rotation steps, each row followed by its count of steps:
The counts run from 0 to 295.
[  8   2  16  -9   3  17   6   4 -11 -10  12  -4  -2 -16  11  -2  -6  16
  -3  12  -9 -23  -1 -18 -10  13   5  19   2  -9 -13  -7  -6  10   7  11
   2   2  24  18   2 -18  28  -1  13 -13 -10   5  -3] : 30
[ -5   1   5 -26  18   2  -6  15   6  -4  13   7  -2   2  -1  -8 -10   8
 -26   6 -18  -6  -7 -22  -4   1  -5  37 -12 -16  -7   7  -2   0 -10  13
  -6   2  30   8   1  -1  11   0  -9 -10  21   0   7] : 3
[ -4   3  19  -9   3   2  -3   9 -16   0   2   1  -2 -10  -7 -14  -5   3
 -22  14  -9 -10  -4 -23   2   9  17  23  13  -9   7 -14  -2   8 -15  17
   1 -11  32   7  -5 -11  24 -19  -3  -4  -6  15   1] : 262
[-10 -17  25  -9  -7  -2   5  -2 -11  13   4   7   4  -8  13  -9  -5  10
 -32   9   9   3  -8 -13 -11   2   9  13   4 -18   2  -3  -3   9  10   2
 -15 -12  27  18 -13  -6  15 -26   1  -6  -8   4   8] : 180
[  2   5  29 -12  -1  18 -17  14  -6   3   9  13   5  -9  18   4 -16  15
 -15  15   3 -15   9  -7 -15  14   5  20 -10  -7 -17  15  -1   4   7  12
 -17   5   8  16 -15 -24  21 -13  -1   2  -5  -1  15] : 240
[ 12  -8  17 -11   5  17  -9   9   0   5  10  -1  -8 -16   4 -16 -15  18
  -9  15  -7  -9 -12  -9 -24   7   2  21   4 -10 -18   3   0  -5  -8   7
  -5   3  21  15  -8 -17  32   2  -9  -5  14  -1  -1] : 167
[-13  -8  19  -9   3   2  12  10   0   7   8  12  -1  -4  21   2 -15  17
 -29  12  10  -1 -23 -11 -17   2  -8  19  -3 -23 -13   9  -2   5   5  -4
 -10 -12  17  17  -7  -6  19 -17   0  -1   7  -2   8] : 87
[ -3 -13  10 -12  11  12   9   4   0   2  12   8  -4   1  13 -11  -8   9
 -30   9 -23   3 -15 -18 -13   5 -11  20  -6 -24  -2   5   3   0   6   3
  -2  -3  29  -1   5   3  22  -6   1  -9  11  -2 -12] : 89
[-12  -7  13   0   5   1  10   0 -10   3  -4   9  -5   2  13 -12  -3   7
 -30  12 -12  10 -19 -25  -1  10   3  22  12 -17  -1  -5  -5  14  -3 -15
  -8 -16  26  18   0   1  16 -22   6 -14  -5   8  -5] : 57
[  0  -8  23  -5   9   0   8  10  -2   6  11   4 -11   0  12  -2  -8   1
 -28  23 -12  -1  -6 -23  -6  16 -10  22  -3  -8 -12   2   0   1   8  13
   5  -4  20  -4  -2 -10  29 -15   2   2  -5   5  -5] : 250
[  2   3  16 -18 -11   6   0  -1 -15   4  -7   6   8  -6 -10  -9  -2  10
 -20  12   5 -14  -2 -13  -9  -7  12  17   3 -18  -3  -6   0   7  -1  18
 -16 -11  40  25 -12 -15  20 -14   1  -3   1   4  12] : 106
[-15   7   4  -9  -4  -1  14 -11 -11 -14   1  13   2  -2   2   2   3  16
 -28   3  -6  -8 -11 -16   0   2  -4  19  -8 -21  -5  -4  -2   9  10   2
 -12  -5  33  24 -13  -7  26 -19  12  -8   1   0  -2] : 150
[  3   0  14 -20 -10   5 -10 -10  -8  -1  -1   7  11  -2  -5 -16   1  12
 -21   8  -9  -5   4 -12  -1   4   8  21  -5 -19   1  -5   2  14  -4  19
  -7  -6  41  11  -9  -9  19 -13   1 -17  10   4   8] : 107
[  0   2  10 -17  20  -9   1  15  -6  -4  21  -1 -14  -7  10 -11 -17  11
 -14  18 -15  -8 -10 -17   3  21 -11  31   5  -4 -15   3  -9   1  -4  11
   4   0  23   1  -3   3  14 -24   0 -16   2  12   3] : 127
[ -2   2   5 -20   5   5 -12  -1  -5   0  10   6   4   6   6 -10   2  12
 -19   8  -8  -3  15 -11   6  11 -11  35 -22  -6 -11   7  -1   5   9  22
 -11   5  27  15 -10  -8  17 -17  11 -24   4   0  12] : 275
[  9 -12  18 -12  -5  13 -10   7   0  10   8   4   5  -5  11  -5 -15  24
 -19  11   2  -5   8 -10 -20   3   0  21 -16 -11 -17  12   4   0  11   9
 -16  13  20  18 -16 -11  30  -7  -7  -8   8  -7  10] : 241
[ -4  12  14 -26  -1  10 -12   9  -4  -5  13   4   8 -10   7   2  -7  13
 -20   1   0 -16   6  -8  -9   1   3  27 -11 -11  -4   3 -10   8   0  28
  -9  -1  21  13  -3 -20  12  -5   5  -9   5  -5  25] : 233
[  3   9   7  -5  13  13   6   5 -11 -17  12   2   0 -15  17  -2 -17  20
 -19  13   2  -9 -22 -16  -8   9  -8  21   9 -19 -17  10  -5   6  -5 -11
  -8  -7  31  20  -5 -15  17 -11  -3  -4   8  -3   8] : 161
[ -7   4  16 -22  18  -9   0  24 -11  -1  21  -4  -2  -5  19 -10 -17   7
 -16  16   2 -11  -9  -7  -2  17  -2  36   7 -15 -14   5  -4   4  -3   8
  -4  -5  16   8   3  -7   2 -15   1  -8  -5  11  18] : 128
[  4   0  10 -23   8   1  -5   4  -4   7   1  -6   2   4 -14 -11 -11  12
 -21  20  -9 -10   5 -14   6   5  -4  36 -13 -11 -14   1   9   0  -7  12
  -3   5  34   9 -12  -7  16  -8  -8 -13   9   2   4] : 200
[  2  -5  18  -2   5   5   4  -1 -13   4  -2   3  -7 -12  -6 -18   1   4
 -15  22 -17  -9 -11 -24  -3   4   3  18  15 -13  -9 -15   1   1  -9   5
  -3  -5  33  19  -6 -17  30 -16  -6 -13   0   9  -6] : 261
[-15  -2  13  -8   5   8   3   6  -5   2   7   3  -4  -2   8  -6  -1   6
 -37  12 -21   3  -5 -17   1  13  10  34   8 -22  13  -6   2  19  -3  -8
 -11 -19  24   7   2  -7  19 -23  -3  -6  -8   9  -2] : 58
[  0 -16   6 -13  16   8  -1   7  -4   6   9  -2  -5  -3  17 -22 -10  13
 -18  16  -5  -2 -10 -20 -17   3  -8  26  11 -20 -18   1  -1   7  -4 -14
  -5  -3  22  19   1  -8  13  -6  -5 -22  11  -4   8] : 130
[-11  12  10 -16  -1  15 -18  11  -2  -3   4   4   3  -6   1   3 -10  17
  -6   4  -5 -23   6  -8 -13   3  17  31  -4  -7 -14   6  -3   1   0  20
 -14   2  16  26 -11 -18  21  -9  -5 -11   3   0  16] : 73
[  1  -9  11 -13  -6  11   5  -7  -8   1  12  -1   9 -15  13  -5 -11  21
 -22   6  -5  -4   0  -9 -16   4  11  18   0 -25   8  -2  -3  26   5 -11
 -17  -9  28  12  -3 -14  17  -7   6 -17  -2   1   7] : 25
[ 12   3  17   1  -1  16   0 -17 -18   6  -3   9   0   2  12  -4   6  15
 -20  17  -4  -1   7 -21  -3   6  -4  16  -6 -10 -15   5   2   5  11  -1
 -10  -1  29  27 -13 -27  22 -13   9 -17  -2  -6   7] : 112
[ -6  10  10   1   1  14  -5  -2 -12  -1  -5  20  -3  -7   9 -15  15  13
 -16   3 -14   0  -9 -21 -20   2   5  13  15 -12  -9  -2 -10   7  -2 -10
 -15  -2  19  37  -2 -19  23 -15   6 -16  -1   2   7] : 142
[  3   6  28   1   0   4   1  -5 -13   1  -4  15  -1   9   0   5   4  12
 -29  22  -6 -11   5 -22   9  11  -1  14  -7 -12 -11   6   9   4  11   7
  -7  -5  29  15 -17 -19  26 -20   3   0  -5  -4   1] : 113
[  4 -15  21  -1   2  15  -3  10  -1  13   2   5  -1  -4  15  -2 -21  19
 -33  21  -4   5  -1 -12  -9  14   4  25 -10 -23  -7  12   9   8   7 -13
 -15  -8  19   7  -2  -7  24 -10  -5   0   8  -1  -2] : 248
[ -8  -7  22 -22   5   4 -15  23   3  14  12   6 -12  -6   2 -12  -6   3
 -26   4 -15  -3   2 -12 -18  -6   3  31 -11  -9  -5   6  -4  -3  -2  29
  -5   2  11   2  -3 -11  20  -8  -5   2   0   0  14] : 10
[  4  -5  11 -13   0  13  -9 -16  -9  12  -5  -3   7   7   3 -17   4   7
 -25  19  -7  -3   8 -18  -1  -4   4  27  -1 -22   3  -4   4  14  -7  -6
 -11 -10  34  18  -8 -18  10  -9   1 -16   3   1  15] : 267
[ -8  10  -2 -18   8   9 -13   7  -6  -8  18  -2   5  -9   5  -9  -7  15
 -17   4 -18 -12   3 -14 -11   7  10  41   4 -15   4  -3  -7  23  -7  10
 -10  -6  23  14   6 -15  10 -10   7 -21  -5   5  10] : 66
[ 15   3   8 -15   6   6  -3  -6  -6 -11  15 -12  10 -14  -4  -5 -14  15
 -20   9  -5  -5   8 -13   9   7  -4  32  -4 -14  -6   0   5  15  -1  10
  -3  -2  38   6 -14  -7  18 -16  -1 -17   8  -4   5] : 33
[ -6  -2  12 -19  17  -5  -1  21  -2   3  16  -5 -17 -10  -4 -16  -9  -1
 -17   7 -21 -12  -9 -21 -12   5  -8  32   7  -4 -13  -3  -9  -4  -8  28
   3   3  18   9  -2  -7  25  -9  -1 -12   0   5  10] : 294
[  4 -13  25  -5  -2  19 -12   0   2  19  -7   9   0   1  13 -24   2   8
 -28  18 -12   9   1 -16 -19  -1   5  17   0 -21  -3   3   6   4  -5   4
 -11  -9  25  13  -5 -13  30  -5  -6  -1   7  -4   6] : 174
[-15  -1  21  -6   7   5   6   8 -10   6   8  -2  -6 -14   9  -2  -5   7
 -19  11  -8 -22  -2 -16 -16   8  13  27   9 -11  -6 -15  -5  15   9  -2
  -1 -10   6  20   0 -28  23 -15   2  -9 -23   8  13] : 61
